First come named turns, each shown by rows before and after it. For each pair of rows after them, which turns, in which order, take the first row to the second? The first pair is done for you.
U (before => after):
|   29 |   44 |   29 |  -47 |  131 |    7 |  -20 |   56 |   73 |   58 |  -53 |  -78 |   47 |  -41 |  -73 |  -13 | -221 |   12 |  -81 |   36 |  -95 |  169 |   47 |   65 |   98 | => |  -64 |    5 |   26 |  -56 |   96 |   69 |   53 |  134 |  -43 |   31 |  -77 | -114 |    0 |  -64 | -196 |   27 | -101 |   26 |  -92 |   50 |  -48 |  116 |  156 |   16 |   24 |
|  147 |  149 |  -29 |   18 |  230 | -195 |    2 |   29 |   -6 |   34 |  -68 |  -33 |  -16 |  251 |  -50 |    7 | -145 | -185 |  219 |  -37 | -104 |  183 | -238 |   95 |  357 | => |  -46 |    8 |   89 |  -52 |  287 | -166 |  115 |  318 | -243 |   28 | -232 |   16 | -129 |   14 | -249 |    7 |  -17 | -208 |   39 | -122 |   22 | -103 |   40 |  133 |   98 |
|   66 |   71 | -101 |  121 |    2 |   65 |  159 |   40 | -114 |   94 |    1 |   23 |  -96 |   79 |  -74 |   25 |  198 |  -15 |   10 |   38 |   11 |  -42 |   53 | -102 |  -20 | => |  188 |   73 | -142 |   81 |   91 |  -37 |   -4 |  -94 |   36 |  148 |    4 |  112 |  -39 |   61 |  110 |  -45 |  -45 |  -53 |    4 |   31 |  -50 |   13 |  -98 |   22 |   78 |
P (before => after):
| -170 |  182 |   54 |  -28 |  165 |  100 |   23 |  262 |   64 | -136 |   46 |   76 | -143 | -197 | -104 |   28 |   28 |   88 |  -38 |   87 | -124 |   -5 |   44 |   52 |  237 | => | -196 |  178 |   31 |  -23 |   96 |   47 |   47 |  290 |   86 | -212 |  110 |   22 | -112 | -237 | -108 |   44 |  -22 |   50 |  -40 |   27 |  -41 |  -78 |  -42 |  -56 |  144 |
|  164 | -106 |  -18 |  -25 |  129 |   64 |  -56 |   30 |  -70 |  169 | -148 | -104 |   75 |  -21 |  -46 |  -77 | -142 |  117 |  -63 |  -49 |   46 |   29 |  204 |  -38 |  -38 | => |   88 |  -66 |  -97 |   13 |  -11 |   31 |  -26 |   95 |  -24 |   56 |   -4 | -210 |  118 |   25 |  -29 |  -31 |  -95 |   70 |  -14 |  -67 |  116 |  -34 |   63 | -241 | -178 |
|   62 | -140 | -133 |   -6 |   71 |   91 |   17 |  -18 |   22 | -145 | -132 |   64 |    7 |  -70 | -146 | -353 | -157 |  -83 |  -27 |    9 |  225 |  -69 |   46 |   -3 |   28 | => |   27 |  -40 | -193 |   64 |  -33 |  139 |  100 |  -57 |   49 | -198 |  -11 |  -27 |   48 |   95 | -112 | -302 |  -23 |  -85 |   94 |   78 |  220 |  -18 |  -67 | -179 |   39 |
|  -27 |  -36 |  123 |  -29 |   -6 |  -38 |  -73 | -196 | -114 |  182 | -136 |  323 | -288 |  -62 |  148 |  -60 |   15 |   11 |  -44 |   40 |  -92 | -125 |  127 |  148 |    4 | => | -153 |   22 |  -14 |  -22 | -147 | -204 |   12 |  -42 |  -87 |   28 |  109 |  176 | -161 |  -19 |  150 |  -92 |   -8 |  -86 |  -19 |  -59 |   32 | -319 | -166 | -156 | -243 |
K (before => after):
|  126 | -102 | -139 |   -1 |   64 |   34 |  151 |  112 |   -1 |  104 | -135 | -218 |  229 | -147 | -156 |   60 | -186 |  174 |   93 |   -5 |   23 |  220 |  362 | -128 |  -35 | => |  -83 |   27 |   41 |   67 |  -42 |  145 |  317 |  114 |  -86 |   29 |    0 |  -70 |  -43 | -132 | -225 |  141 |  164 |  161 |  123 |  182 |    8 |  133 |  366 |  -40 |  115 |
|   73 | -141 | -101 |  -44 |  178 | -155 | -180 | -110 |  206 |  104 |  110 |  183 |   77 |  -74 |  137 |   86 | -250 |  -12 |   13 | -145 |   91 |   16 |  -98 |   -5 |  221 | => | -128 |  -20 |   43 |   -1 |  103 |  -33 |  -41 | -107 |  148 |   10 |  221 |  364 | -150 |  -77 |  111 |  132 |   72 |  -34 |   35 |   30 |   91 |  -55 | -102 |   62 |  320 |
|  -74 |   12 |  159 | -106 |    1 |   21 | -141 | -168 |   98 |   23 |   29 |  245 |  -48 |  -52 |  189 | -167 |    1 |  -87 |  -56 |  107 |   18 |   91 | -137 |  194 |  339 | => |  -79 |  -86 |   79 | -102 | -201 |  -65 | -111 | -174 |  -24 |   68 |   39 |  255 |  -66 |   53 |  264 | -186 |  150 | -117 |  -46 |  -17 |  185 | -148 | -194 |   71 |   11 |
C (before => after):
| -114 |  -55 | -110 |  -81 | -308 |  137 |  -27 |    2 |  123 |  -45 |  101 |  -26 |   94 |  135 |  180 |  151 |  309 |  -23 |   81 |  -36 |  -12 |  -71 |  -69 |  -13 | -138 | => |   50 |  -14 | -141 |  -88 | -142 |  195 | -109 |  -59 |  283 |    5 |   56 |  -86 |  178 |  109 |  171 |  131 |  105 |   11 |   85 |   -3 | -200 |  212 |  -57 |   79 |  119 |
|  335 |  -41 |   17 | -115 |  -72 | -205 |  -80 | -205 |  -80 |  160 | -268 |  212 | -221 |  -88 |  143 | -208 | -177 |  -23 |  108 |  -19 |  -44 |  220 |   58 |  192 |   57 | => |  234 |  -72 |   71 | -129 |  -55 | -248 |  -71 |  -91 | -130 |   98 | -199 |  312 | -298 | -203 |  111 | -220 | -213 | -109 |   63 |  -93 |   37 |   33 |   31 |  212 |  -41 |
|  -85 |  -13 |   27 |  -74 |  151 |   64 |   43 |  -16 |  190 | -107 |   37 | -147 |  249 |  -83 |   93 |   80 | -384 | -210 |  -31 | -113 | -200 |  155 | -205 |  -40 |   24 | => | -266 |  -70 |   83 |  -60 |   -4 |  -10 |  175 |   67 |   46 | -188 |   94 |  -71 |  152 | -145 |   82 |   67 | -181 | -333 |  -51 | -177 |    8 | -159 | -248 | -134 | -239 |
R (before => after):
|   42 |  -73 |   26 |   10 |   34 |  188 | -162 |    0 |  -52 |  158 |  121 |   23 | -115 |  -76 |  304 |  -19 |    2 |  -87 |  -32 |  122 |  -94 |  105 |   83 |  200 |  291 | => |  -15 |  -96 |   35 |   25 |   -4 |  252 | -116 |   83 | -144 |  162 |   72 |  -27 | -179 |  -58 |  195 |   -4 |  176 |  -30 |  -31 |  114 |  -74 |   69 |  242 |  160 |  183 |
|   27 |  211 |  -45 |   68 |  229 |   98 |  -16 |   57 |   17 |  -32 |   36 | -207 |  226 |  139 | -181 |   19 |   99 |   82 |  136 |  279 | -188 |  312 |   49 | -264 |   73 | => |   -2 |  251 |  -45 |   54 |  161 |   66 |   -7 |   50 |   84 |  -30 |  107 | -180 |  218 |  166 | -120 |   44 |   96 |   46 |  166 |  269 | -176 |  280 |  -33 | -316 |   57 |
| -250 |   57 |  -59 |  125 |  -75 |  115 |  180 |  145 |   74 | -266 | -143 |   11 |   23 | -138 |  138 |    7 |  -65 | -192 |   85 |  -16 |  248 | -148 |  -14 |  -63 |   95 | => | -188 |   54 |  -67 |  122 |   13 |   88 |  102 |  142 |  144 | -237 | -175 |   25 |   55 | -170 |  150 |   -8 | -195 | -197 |   59 |  -37 |  185 |  -93 |  -42 |   -1 |  182 |
Now pairs of rows:
Between the rows of a pair lie 2 to 4 turns.
|  200 |    5 |  101 |   -3 |  243 |   86 | -109 |  -96 |  113 |  109 | -156 |  122 |  -29 | -104 |  -72 |  -13 | -118 |  125 |  -39 |   64 | -229 |  250 |  180 |  362 |  429 | => |  200 |  120 |   14 |   35 |  -13 |  -67 | -141 | -296 |  217 |   29 |   96 |  237 |  -26 |   41 |  256 |  -72 | -114 |  -39 |   35 |   75 | -144 |  127 | -271 |  224 |  339 |	C C U C
|  -31 | -206 |  -88 |   38 |  -27 | -103 |   42 |  100 |  208 | -163 |   98 |  -29 |  228 |  -57 |  -42 | -155 |  -94 | -163 | -163 |  -94 |  161 |  -66 |  103 | -108 | -170 | => |   46 | -145 |   -4 |   89 |  113 |   46 |    5 |  -25 |  250 |  -78 |   -2 |   76 |  120 |  -29 |  -37 | -125 |  -53 |  -78 | -148 |   73 |  -38 |  218 |  279 |  170 |  204 |	C P K C
|   85 |  -32 |   67 |   53 | -212 |   67 |   73 | -101 | -181 |   62 | -102 |   31 | -142 |  171 |    2 |  109 |  355 |  171 |   57 |   96 |   72 |  -11 |  266 |   20 | -191 | => |  317 |  -98 |  -61 |  -28 |   66 |  -15 | -159 | -141 |   27 |  153 | -235 |  -97 |   96 |   97 |   39 |   49 | -135 |  187 |  -37 |  -37 |  -60 |  230 |  244 |  153 |  -37 |	R K R
|  121 | -174 |  179 |   19 |  -11 |   16 |   -2 | -177 | -121 |  121 | -281 |  198 | -154 |   20 |  -34 |  -64 |  100 |   39 |    5 |   22 |   76 |  -15 |  307 |  301 |    6 | => | -203 |  -95 |  137 |   56 |  -72 | -127 |   92 |  105 |  -46 | -175 |   78 |  192 |  -97 | -154 |  -23 |  -59 |   60 | -194 |  -12 |  -20 |  212 | -338 | -140 |   19 | -199 |	P R K C
|   85 | -213 | -107 |  -58 |    6 |   47 |  -13 |  127 | -167 |  146 | -189 | -167 |   49 |    6 | -154 |    5 |   -8 |   95 |  -78 |  -50 |  178 |   -1 |  260 |  -19 | -228 | => |  -54 |  -53 | -147 |  -37 |   54 |  -37 |    4 |  278 |   19 |  -93 |  103 | -191 |  132 |  -91 | -146 |   15 | -157 |  -74 |  -98 |  -57 |  150 |  -44 |  -74 | -192 | -217 |	K U U P
|  214 | -166 |  -64 | -258 |   92 | -109 | -297 |  -96 |   79 |   35 | -317 |   16 |  115 |   33 |  121 |  -80 | -252 |  197 | -217 |   87 |  -59 | -164 |  246 |  194 |  327 | => |  -57 | -196 |  -81 | -239 |  -81 |  -37 |  -21 |  263 | -127 |  -95 | -235 | -213 |   98 |   -2 | -190 |   16 |   76 |  194 | -204 |   28 |  111 | -370 |  386 | -178 |  -34 |	U P
| -183 |   -5 |   50 |  -58 |   28 |   25 |   46 |   27 | -251 |    8 | -239 |   74 |  -86 | -116 | -285 |  -22 |  207 |   48 |  -46 |  -45 |   78 | -134 |  249 |   40 | -147 | => |  -64 |  -40 | -153 |  -57 |  114 |  -68 |  -83 |   99 | -102 |    2 | -206 | -177 |  201 | -104 | -284 |  -86 | -126 |   16 |  -41 | -198 |   41 |  -51 |  101 | -144 | -200 |	P K C
|   55 | -172 |   69 |  -34 | -266 | -115 |  193 |   89 | -113 |   32 | -157 |    6 |   16 |    4 |  -65 |  -93 |  170 |   91 |  139 | -114 |  377 | -327 |   79 | -179 | -575 | => | -300 |  185 |  285 |   56 |  -81 |  126 |  382 |  290 |   16 | -236 |  176 |   71 | -142 | -120 | -238 |   53 |  309 |  -15 |  164 |  191 |  153 | -166 |  -17 | -157 |  -87 |	K K P P
| -109 |  -17 |  -68 |  -47 |   27 | -122 |  -82 |  175 |   37 | -116 |  130 |   -1 |   66 | -120 |   45 |   -2 | -113 | -145 |  -73 |  -92 |   36 | -170 | -159 |  -96 |  -86 | => |  -49 |  -21 |  -52 |  -47 |  -16 | -152 | -112 |   13 |   69 |  -70 |  141 |  137 |   20 |  -44 |  210 |  -27 |  -54 | -159 |  -25 |  -68 |    0 | -155 | -211 |  -32 |  -48 |	K P K U
|  -12 |  -37 | -292 |  -22 | -199 | -182 |   48 |  121 |  -78 | -144 |   44 | -139 |  347 |    8 | -143 |    7 |  -65 |  -73 |  116 |  -69 |  166 | -148 | -230 | -376 | -404 | => |  -68 |   69 | -252 |   61 | -144 |   -7 |  149 |  189 |  -22 | -235 |  156 | -254 |  339 |   58 | -314 |   92 |   60 |   24 |  160 |  105 |   46 |   81 | -130 | -438 | -174 |	K R R K
|  120 |  -98 | -186 | -281 |   58 |  -50 |  -37 |  -33 |  107 |  191 | -127 |   24 |  141 |   33 |    0 | -294 | -233 |  -10 | -227 | -228 |  231 |   46 |    7 |  -28 | -127 | => |  -63 |  -32 |  -34 | -260 |  -63 |  -47 |   96 | -106 |   34 |   69 |   19 |  332 | -112 |   34 |  134 | -258 |   42 | -105 | -212 | -114 |  313 | -172 |  -97 |   62 | -135 |	K K U U
|  -92 |   -7 |  259 |  -49 |  279 |   35 |   -8 |   85 | -110 |  -27 |   33 |  137 |  -94 | -290 | -134 |   52 | -155 |   10 |  -87 |  -38 | -172 |    9 |  144 |  309 |  280 | => |   31 |   74 |  183 |    4 |  268 |   35 |  -52 |  -81 |  -11 |  -27 |  124 |  135 |  -29 | -152 |   -8 |   56 | -232 |   23 |  -13 |    8 | -235 |  180 |  -27 |  273 |  428 |	U U
|  204 |    7 |  -73 |   55 | -318 |   94 |   83 | -148 | -142 |  181 |   -4 |  -34 | -117 |  304 |  155 |  -64 |  231 |  116 |  287 |  117 |   12 |   14 |   -4 | -217 | -154 | => |  295 |  -43 | -236 |  -22 | -128 |  -94 |  -56 |   35 |   12 |  120 |  -18 | -239 |  169 |  131 |  114 | -124 | -216 |   33 |  195 |  -65 |   -2 |   17 | -189 | -339 | -217 |	K P P
|   78 |  -75 |  -80 |  -56 |   23 | -107 | -180 | -102 | -112 |  260 | -149 |  162 |   71 |    1 |  187 |  -98 | -194 | -125 |   73 |  -49 |  -48 | -176 |   55 |  259 |   -9 | => | -101 |  115 |   15 |   25 |   54 |  187 |   49 |   15 | -150 |  179 |  -49 |   76 |  -28 |   56 |  -81 |   13 |  122 |    7 |  143 |  195 | -181 |   43 |  228 |  220 |  255 |	K U C
